Each row has a name. After each piece below comes the name of the row it's from, unless a question asks for something else. Each question is about the rows just above it.

Leki: [ 99 139 114 100 128  74 134 182]
Ren: [128 115 114  76 144  90 128 147]
fek: [118 114 114  81 159  90 118 164]
dobe: [ 99 114 114  74 139  99 114 114]
Count of [113] in dobe: => 0
Count of [118] in fek: => 2
Shift each entry of [114  76] by -1 times 1: => [113  75]
Count of [114] in fek: => 2
Move every entry of [118 114] by +1 step of 1. => [119 115]
Where do [ 99 114 114  74 139  99] appear? => dobe
[134  74 128 100 114 139  99] is which row, read backwards? => Leki

Lubar: [123 137 128 135 122 156 118 108 126 165 134 125 115 162 139  86 156 140
 131 128 111 101 145 129 140 122 136 112 124 122 130 136 156 147 159  99
 125 143 162 160 170 114 142 136 148 124 133 115  77  94 136 111 177  88
 132 128 114 114 109 132 132  98 152 140]
Rele: [121 158 130 146 104 130 111 134 118 151 152  88 134 108 149 148 121 140
 131 159 123 137 135 125 150 173  82 158  99 125 128 111 148 108 107 165
 101 141 122 127 136  98 142 159 142  96 137 103 126  98 153 138 112 155
 168 148 173 145 104 141 128 164 123  98]
dimad: [121 141 109 140 146 172 148 137 131 128 113 129 132 154 124 125  97 113
 100 131 113  93 115 186 142 117 109 123 133 155 129 136 140 134 138 125
 180 139 168 134 132  90 142 121 111 161 109  99 104 142 138 131 182 111
 118 104 121 108 104 132 125 102 181 131]
veg: [152 114 125 117 136 127 129  95 118 148 126 129 122 127 140  86 156 140
 122 120 137 113 140  94 127 102 136 123 108 108 141 136 146 159 141  74
 116 133 122 160 129 173 127 121 120 103 130 142 115 103 104 116 145  96
 110 128  96 135 140 150 162 137 134 140]
sol: [127  99 130 133 128 169 129 140 156 101 115  96 108 135 117 164 146 140
 135 154 109 150 110 147 105  97 176 108 130 125 122 116 117 121 138 120
 130 103 125 101 149 126 101  86  97 141 116 169 134 120 118 111 117 119
 121 145 129 145 109 105 128 129  88 115]
Rotod: [147 117 109 134 104 143 125 134 124 118 130 133 157 139 140 148 132  86
 174 117 146 101 137 129 147 184 113 174 146 172 115 118 133  70 103 170
 116 137 122 134 112 114 145 167 134 137 124 122 160 159 159 143 126 151
 150 148 140 139 107 114  91 145  93 112]
Which row holds this, read backwards? [146 136 141 108 108 123 136 102 127  94 140] => veg
The rest of the row after [140  86 156 140]: => [122 120 137 113 140  94 127 102 136 123 108 108 141 136 146 159 141  74
 116 133 122 160 129 173 127 121 120 103 130 142 115 103 104 116 145  96
 110 128  96 135 140 150 162 137 134 140]
[101  86  97] with -1 step of 1 on every entry: => [100  85  96]
find: [127 102] => veg
find: [149 126 101] => sol
find: [103 126  98 153 138] => Rele

lun: [114 112 130  94 123 137 129 135 149 150 147 128 130 147  85 132 145 160
 118 121 167 111  93 164 117 112 100 101 107 123 128 126 142 117 136  94]
Momi: [166 134 116 135 128 137 124  83 144  87 107 133 105 143 145 153 152 132
 132 117 109 135 147 135 121 144 141 156 126  90 134 152 119  94 140 106]
pepi: [146 108 124 130  81 117 106 119  99 116  98 123 130 125 146 119 143 118
 125 145  86 158 116 126 109 165  91 138 153 117 111 148  95 134 113 113]
genok: [114 112 130  94 123 137 129 135 149 150 147 128 130 147  85 132 145 160
 118 175 133 125 133 134 147  73 160 120 128 122  86 114 133 130 131 122]
Pimat: [114 112 130  94 123 137 129 135 149 150 147 128 130 147  85 132 145 160
 118 175 133 125 133 134 147 146 125 154 137 124 109 120  89 168 128 115]
find: [114 112 130  94 123 137 129 135 149 150 147 128 130 147  85 132 145 160
 118 175 133 125 133 134 147  73 160 120 128 122  86 114 133 130 131 122] => genok
After [116 135 128], its row goes on with => [137 124  83 144  87 107 133 105 143 145 153 152 132 132 117 109 135 147
 135 121 144 141 156 126  90 134 152 119  94 140 106]
find: [124 130  81 117 106 119  99] => pepi

rutas: [118  97 124 160 144 138 103 144]
bive: [117 159  95 165 136  98  95 121]
Sepov: [163  99 151 143 141 141 137 125]
zofi: [124 109 103 152 167 107  90 129]
ronom: [115 103 105 159 140  95 106 126]
Boriv: [176 122 122 150 138 139 163 134]
bosa: [112 116 151 142 156 115 122 104]
vinip: [120  96 150 144 169 114  87 114]
Ziv: [141 140 137 160 157 120 142 104]
Sotan: [120 106 104 146 165 126 133 108]
[151 142 156] with +1 step of 1 on every entry: => [152 143 157]
find: [137 125] => Sepov
Move every entry of [141 141 137] by -1 step of 1. => [140 140 136]
[137 141 141] is which row, read backwards? => Sepov
After [151 143], its row goes on with => [141 141 137 125]

Moke: [124 134 125 132 127 109 128 115 131 127 168 159  74 108 125 136 137 136
  89]
Nenan: [136 129 123 134 130 134 126 132 127 129 111 114 151 133 132 140 124 125
 144]
lodeb: [124 133 140 131 115 118 124 124 129 133 147 134 119 123 131 136 128 129
 114]
Which row holds [108  74 159] read backwards? => Moke
Which row holds [127 132 126 134 130] read backwards? => Nenan
Move every entry of [114 151 133] by -1 step of 1. => [113 150 132]
How many times does Moke hold [126]? => 0

finu: [137 184 122 106 138 116]
Duda: [137 129 122 147 129 133]
geb: [184 122 147 129 159 130]
Go on from [137 129 122] to the end of its row. => [147 129 133]
The row with [129 159 130] is => geb
Which row holds this, read backwards? [129 147 122 129] => Duda
Times [129] occurs in Duda: => 2
Which row holds [130 159 129] read backwards? => geb
find: [137 184 122 106 138 116] => finu

Tida: [119 152 122 158]
Kiti: [ 95  95 155  95]
kope: [120 151 121 157]
losa: [ 98 134 134 124]
Bovaf: [ 98 134 149 108]
sab: [ 95  94 155 137]
find: [ 95  95 155  95] => Kiti
The rest of the row after [134 134]: => [124]
[ 95 155  95] is which row, read backwards? => Kiti
Times [96] occurs in Kiti: => 0
Which row holds this, read backwards? [108 149] => Bovaf
Go on from [ 95  95 155] to the end of its row. => [95]

nafa: [148  84  96  97 162 163 154 146  96 144 129 139 126 134 112  96 169 140
  97  91 130 158 102 126 160 136 168]
tetem: [167  99 148 143 172 128  90 103  98  99 122  86 109  86 155 127 125  96
 135 143 168 134 107  93 136 120  94]
nuper: [ 96 149 131 149 124 171  91 120 111 149 169 122 114 156 149  90 122 115
  87  95  87  95 145 149 171  95 155]
bedi: [ 86 121 152 125 119 116 154  83 142 156 153 144 164 147 170  95  90  87
 149  87 122 115  95 145 148 139 147]
Luf: [ 96 108 131 144 124 171  91 120 111 149 169 122 114 156 147  96 167 156
 163 126  93 124 118  99 171  97 155]
guma: [148 120 152 120 148 147 125 172 171  97 124 150 150 166  84  94 164 144
 136 141 163 156 130  89 127 140  98]
kisa: [171 138 144 112 157 170 147 140 108 172 157  99  97 161 154 117 170  90
 152 167  89 121  95 168 151 102 101]
Count of [148] in nuper: => 0
[167 156 163] with +1 step of 1 on every entry: => [168 157 164]
Count of [169] in nuper: => 1
Which row holds this, read backwards? [169  96 112 134 126 139] => nafa
Move every entry of [134] by -1 step of 1. => [133]
Shift each entry of [122 114] by +1 times 1: => [123 115]
Which row holds this, read backwards? [145  95 115 122  87 149  87  90  95 170] => bedi

zif: [143  95 128 128 131 130]
vidan: [ 76 148 106 145 177 113]
nibu: [153 115 132 119 112 132]
nebe: [148 129 157 124  92 149]
Dibar: [105 126 114 141 151 123]
zis: [174  98 142 115  92 143]
kolet: [ 93 129 129 141 141 141]
soli: [148 129 105 121 159  99]
dol: [118 151 105 124 139 108]
zimo: [ 86 158 117 141 150 120]
After [141 151], its row goes on with => [123]
Move every entry of [ 76 148 106] by -1 step of 1. => [ 75 147 105]
find: [148 129 157 124  92 149] => nebe
Shift each entry of [129] by +1 times 1: => [130]
[ 95 128 128 131] with +1 step of 1 on every entry: => [ 96 129 129 132]
How many times does kolet hold [141]? => 3

pasir: [129 134 151 167 116 146 118 150 127 150 101 144 122 142 141 133 136 131
 123 118 135]
muka: [132 150 143 167 116 132 134 142 132 145  91 142 122 148 148 132 128 135
 125 106 139]
nunik: [135 142 142 164 113 150 126 150 150 127 144 126 150 117 103 145 144 131
 126 103 141]
nazas: [122 135 148 173 112 150 117 150 127 150 103 150 126 144 145 126 144 134
 124 121 136]
Kepof: [126 167 142 171 123 136 128 141 137 136  97 141 133 137 140 136 135 141
 126 111 132]
faler: [121 152 124 185 122 143 138 116 147 133 107 152 147 132 153 130 140 138
 126 151 139]
pipu: [129 157 143 169 120 134 133 141 134 141  93 141 127 136 145 134 132 138
 126 109 136]
Moged: [131 157 139 168 125 138 138 129 143 124 111 144 131 139 122 118 136 116
 126 109 109]
[139 122 118 136] with +1 step of 1 on every entry: => [140 123 119 137]
Times [150] occurs in muka: => 1
Which row holds [141  93 141 134 141] read backwards? => pipu
find: [150 117 150 127 150 103 150 126 144 145 126 144] => nazas
After [103 145], its row goes on with => [144 131 126 103 141]

Zib: [177 128 104 100 162 107  89 166  95  97 125 125 147 125 183 169 121 111]
gigim: [ 85 165 163 119  78 101 173  78 172 113 165 118 109 183 147  86 170 109]
roso: [ 90 174 164 109  96  95 172  87 169 110 165 107 106 109 183 170 168 107]
mekas: [167 119  91 100 154 112  97 154  94 110 130 114 118  92 161 165 104  98]
After [125 183 169], its row goes on with => [121 111]
Count of [126] in Zib: => 0
find: [109 183 147] => gigim
Which row holds [ 95  96 109] read backwards? => roso
The rest of the row after [125 147]: => [125 183 169 121 111]

mam: [126 119 100 102 115 122 137 158 160 108 132 137 147 169 135 135 130 149
 101 141 134 139 146 103 107  92 132 119  89 114 109 117 128 109 116 123
 136 141 188  96 119 125 107 117 129]
suf: [141 134 138 142 178  87 131 126 130 143 152 159 179 111 112 149  95 111
 157 136  95 100 130 120 148 132  79 144 128 182 140 120 113 151 118 140
 140 119  82  97 108 159 152 135 140]
Zuniz: [143 167 135 149  97 147 115  79 131 129 167 134 109 162 144 139 127 125
 100 141 134 139 142 123 112 134 154 109 113 102 111 135 157 129 111 125
 114 124 143 142 153 100  85  95 122]
Count of [151] in suf: => 1
[160 108 132 137 147 169 135] is in which row? => mam
[142 139 134 141] is which row, read backwards? => Zuniz
The rest of the row after [100 141 134 139]: => [142 123 112 134 154 109 113 102 111 135 157 129 111 125 114 124 143 142
 153 100  85  95 122]
Count of [142] in suf: => 1

Tif: [112 135 125 124 130 126 132 127 126 125 126 126 128 129 127 133 126 125
 139 130 127 128 129 124 128 127]
vobik: [127 127 125 136 130 129 125 126 123 129 118 131 120 132 126 129 130 132
 132 129 131 129 129 131 122 126]
kitir: [108 134 125 123 127 125 131 128 129 127 135 125 134 133 130 130 129 122
 129 130 124 128 127 126 131 128]
Mov: [158 128 139 122 129 132 130 133 133 129 140 132 143 123 128 131 130 125
 106 129 129 130 125 131 136 130]
Pote: [171 123 139 122 129 131 127 129 131 125 133 126 140 126 133 131 130 130
 101 129 131 129 126 131 130 132]
bazut: [159 129 134 128 132 130 125 130 123 128 127 129 126 124 130 126 127 131
 113 128 128 126 129 131 128 133]
daper: [165 125 125 125 127 127 130 130 131 125 130 133 132 126 134 124 127 128
 110 129 128 124 126 133 125 133]
gepun: [166 127 141 123 124 128 129 130 132 126 135 131 135 128 133 128 125 127
 107 129 130 127 125 132 133 134]
Baz: [138 130 132 125 129 128 130 130 125 128 138 128 139 127 130 129 130 124
 113 133 131 127 124 130 135 131]
Kul: [141 129 133 121 128 129 128 126 130 126 135 124 138 126 130 125 131 128
 115 132 129 126 126 130 134 128]
vigov: [162 127 135 130 127 131 126 130 129 128 130 132 132 124 132 126 127 128
 112 127 127 127 125 130 130 127]
The row with [158 128 139 122 129 132 130 133 133 129 140 132 143 123 128 131 130 125
 106 129 129 130 125 131 136 130] is => Mov
Count of [128] in bazut: => 5
Which row holds this, read backwards? [132 130 128 129 130 126 131 127 130 135 127] => vigov
Go on from [125 124] to the end of its row. => [130 126 132 127 126 125 126 126 128 129 127 133 126 125 139 130 127 128
 129 124 128 127]

zilus: [125 140 133 139 169 122 137 137 135]
kip: [125 121 132 124 164 108 125 112 153]
vez: [134  81 129 138 127 125  95 109 118]
paza: [138 159 131 119 165 135 182 132 122]
Repi: [131 131 131  87 127 127 157 136 159]
lufor: [100 106 143 120 125 116 105  89 109]
Bova: [127 159 134 117 126 119 183 163 171]
veliv: [161 124 135 117 133  88 118 111 122]
lur: [132 174 111 129 108 126 166 169 140]
fad: [115 144 125 113 137 122 138 114 117]
Kipo: [124 132 125 121 125 108 164 108  91]
gof: [ 98 121 115 126 173 148  97 133 136]
Shift each entry of [117] by +1 times 1: => [118]
[106] with -1 step of 1 on every entry: => [105]
[125 108 164 124 132 121 125] is which row, read backwards? => kip
[126 166] with +1 step of 1 on every entry: => [127 167]
Shift each entry of [144] by -1 times 1: => [143]

ruzub: [121 131 127 176 142 115 125 130 125 127 127 182 130 124 139 160 123 181
 170 128 123 139  95]
nuz: [126 129 129 145 124 122 132 130 127 125 130 131 129 125 134 141 124 153
 143 129 132 131 111]
zim: [121 131 127 176 142 115 126 130 125 127 127 182 130 124 139 160 123 181
 174 127 127 134  93]
Bipe: [128 129 131 151 124 113 132 129 127 126 131 116 129 128 128 148 134 140
 138 129 130 130 119]
Visum: [127 131 132 116 124 113 146 129 129 127 137  85 118 129 126 149  88 161
 146 129 143 129 159]
Move every entry of [137] by -1 step of 1. => [136]
find: [125 130 131 129 125 134] => nuz
Go on from [115 126 130] to the end of its row. => [125 127 127 182 130 124 139 160 123 181 174 127 127 134  93]

